In the data rows, the value 128 means zero.
Here are some numbered points:
[140 110  99  90 107 130 126 130 141 189 128 134 135 144 135 163 143 124
 121 127 148 132 123 129 134 151 131 154 128 152 172 181] 0
[ 76 111 107 101 114 129 130 128 148 174 119 121 117 124 119 122 153 132
 148 158 102 105 140 140 159 143 137 140 120  96 146 148] 1
[131 122 122 106 121 119 119 123 124 150 117 136 132 117 140  93 102 113
 148 125 144 148 134 123 116 103 143 119 122 156 125 159] 2
[ 66 113 110 109 117 132 127 114 130 160 118 121 120 105 111 134 163 162
 140 158 109 133 134 125 146 158 125 110 109 121 162 136] 3
[155 142 156 153 182  94 128 135 121  97 144 139 131 127 114 116  97  79
 116 136 114 120 111 124 152 103 119 111 117 126  80  89] 4
[171 164 148 154 101 143 143 136 116  41 159 137 110 145 124 204 162 131
  87  50 176 177 147 130  87 105  92 115 114  44 124  98] 5
[149 124 143 136 118 148 132 122 117 109 123 136 128 126 175 128 113 136
 124 113 158 135 124 124 113 109 145 113 131 125 134 135] 6
[145 136 154 135 126 143 129 117 110 114 127 135 116 106 122 137 133 129
 128 131 123 136 122 121 124 108 150 115 131 101 104 126] 7
[165 157 128 154 138 143 136 132 123  75 122 121 125 112 106 104 135 137
 125 149 144 132 134 124 125  95 130 146 107 112 110 112] 8
[173 157 151 141  94 159 155 145 122  50 161 141 125 149 100 182 148 127
 113  63 194 160 149 131 102 126  76 115 146  77 128 106] 9
[133 113 126  81 127 131 121 110 135 168 111 140 125 130 143 146 150 166
 157 136 143 143 132 124 124 133 144 138 124 120 139 151] 10
[153 141 142 139 183  53 144 129 131 117 132 125 119 127 126 120  87  72
 122 134 123 117 135 122 158  98  94 110 121 113  73  96] 11
[ 93 113 124 107 135 108 125 119 115 197 111 137 128 120 119 101 121 121
 126 156 114 114 126 122 141 133 147 122 147 115 138 138] 12
[162 150 137 169 125 106 146 141 124  87 166 141 129 117 107 147 121 133
 124 137 129 151 135 129 110  83 106 114 133  89  55  56] 13
[ 80 130 130 129 166  68 132 122 133 174 117 119 113 118 122  96 106 109
 137 162 102 128 137 129 150 111 110 111 113 147  95 106] 14
[158 132 156 154 192 149 137 124 109  78 144 135 148 136 158 147 118 108
 114 129 133 146 130 126 142 129 138 153 130  89 102 124] 15
[116 110 127 113 130 125 116 115 131 176 116 115 117 102 110 155 127 114
 125 121 134 127 123 107 102 170 134 122 136 163 156 152] 16
[175 139 117 151 110 150 135 136 127  67 151 135 157 145 173 106  99 151
 134 120 134 125 132 131 145  92 114 118 138 123 102 121] 17
[148 122 145 131 137 114 123 112 113 119 117 136 136 130 157 120  94 128
 121 101 133 125 131 121 117 119 129 107 125 139 109 118] 18
[186 117 110 122 104 137 109 166 135 103 139 124 187 206 212 121  77 102
 109  88 154  83  83 136  86 102 108 131 132 255 199 149] 19
[156 134 148 138 131 132 120 117 114 105 125 138 132 134 137 120 117 130
 121  92 115 129 124 123 108 146 129 117 125 136  99 112] 20
[161 131 121 138 111 146 117 111 119  84 121 134 150 137 157 136 104 129
 106  62 153 133 138 127 104 153 120 109 124 161 162 148] 21
[119 113 128 106 126 130 129 123 124 131 125 136 133 123 119 105 115 133
 138 145 119 114 133 121 130 129 146 126 127 109 140 130] 22
[156 135 158 138 126 147 131 122 112  90 124 137 130 121 123 139 136 122
 105  95 126 125 133 123 125 153 144 132 125  92 111 119] 23
[ 40 111 111 111 118 128 123 118 137 177 107 116 113 113 110  94 161 135
 145 158 110 140 124 143 128 149 131 138 108 149 145 149] 24
[156 147 152 171 173  95 140 133 129  95 139 134 120 131 112 112  97 133
 115 178  80 118 122 127 152 167 142 120 100 102  71  56] 25
[160 143 141 161 121 126 141 133 120  88 152 138 130 121 144 141 118 135
 123 124 147 145 129 127 107  88 121 114 133 110  84  86] 26
[ 57 111 104 102 120 117 116 130 145 210 121 133 127 139 118 114 155 128
 164 179 105  75  96 127 138 111 134 139 158 190 141 168] 27
[170 149 129 139  89 174 126 126 112  74 133 139 141 146 140 189 160 127
  95  47 125 129 141 130 114 181 125 145 110  62 149 148] 28
[152 129 133 129 117 147 133 119 121 111 124 136 132 127 121 162 148 134
 119 107 157 133 125 122 122 151 150 118 122 106 139 134] 29
[177 174 136 165 244  67 147 155 146  56 146 117 124 153 201 129  91  52
 110 159 139 125 157 134 149  81  12 118 109 101  62  50] 30
New points follow, each followed by the numbers of its three nearest points above, smallest number first.
[125 113 129 112 124 127 128 123 126 149 112 138 120 122 131 123 120 130
 139 136 126 129 127 121 135 124 148 114 123 105 139 145] --> 10 12 22
[ 61  98  73  64 119  90 116 158 149 248 115 124 159 144 186  29  63 118
 210 205  73  50 153 157 170  75 134 147 141 255 110 157] --> 12 14 27
[102 110 118 123 102 174 127 115 132  83 128 103 121 115  99 183 156 138
 156 106 143 108 103 131  92 166 119 143 105 121 160 137] --> 16 23 29
[122 121 117 106 133 101 124 130 130 171 115 132 136 121 152  64 100 107
 165 151 129 156 137 133 126  91 131 128 118 202 111 158] --> 2 12 14
[158 143 144 153 149 115 138 133 130  99 137 129 120 126 111 126 122 136
 116 147 103 126 120 127 154 154 139 126 104 104 106  87] --> 7 23 25
[153 135 157 146 167 137 136 124 113  95 136 135 138 130 146 145 120 110
 118 133 132 139 129 124 141 105 135 136 125 101 106 119] --> 7 15 23
[139 120 127 133  99 163 130 135 144  93 118 113 117 124 132 143 152 135
 114  93 168 151 139 128 104 130 131 124 113  87 175 156] --> 6 23 29
[148 123 121 122  97 157 127 126 125  94 135 125 140 131 152 132 120 139
 140 105 156 132 125 124 117  94 126 116 130 129 138 137] --> 6 17 29
[  0 110  84  73 132  69  94 112 147 255 102 129 118 145 117  28 142 159
 178 243  55  99  78 130 117  80 129 127 255 255 133 153] --> 12 24 27
[ 20 109  80  74 116  95 107 123 149 255 116 130 127 150 127  85 145 143
 155 198  93 113  96 133 127 113 125 146 226 252 155 173] --> 12 24 27
[101 120 127 118 115 145 133 121 129 136 125 127 121 116 123 149 156 153
 130 141 119 132 129 125 145 145 130 121 119 111 151 127] --> 1 3 22
[129 137 135 129 123 145 115 121 123 133 129 139 132 141 106 118 154 140
 128 113  98 130 108 128 106 177 130 134 140 133 116 121] --> 20 22 23
[150 107  88 134  77 185 147 143 134  46 139 131 119 115  95 164 141 117
  79  79 180 133  97 106  82 222 163 189 130  49 170 130] --> 23 28 29
[160 137 144 146 145 129 130 122 111  95 131 137 140 135 131 158 127 107
 110 100 114 127 133 125 135 142 135 144 123  82 106 108] --> 15 20 23
[ 21 124 111  99 137  83 107 117 138 233 111 131 120 133 117  64 129 140
 157 206  79 115  98 127 124  66 134 120 220 236 119 136] --> 12 14 27
[156 121 143 140 109 161 136 130 122  98 130 127 117 118 148 121 127 139
 135 117 163 138 130 125 110 124 138 123 141 114 142 135] --> 6 7 29
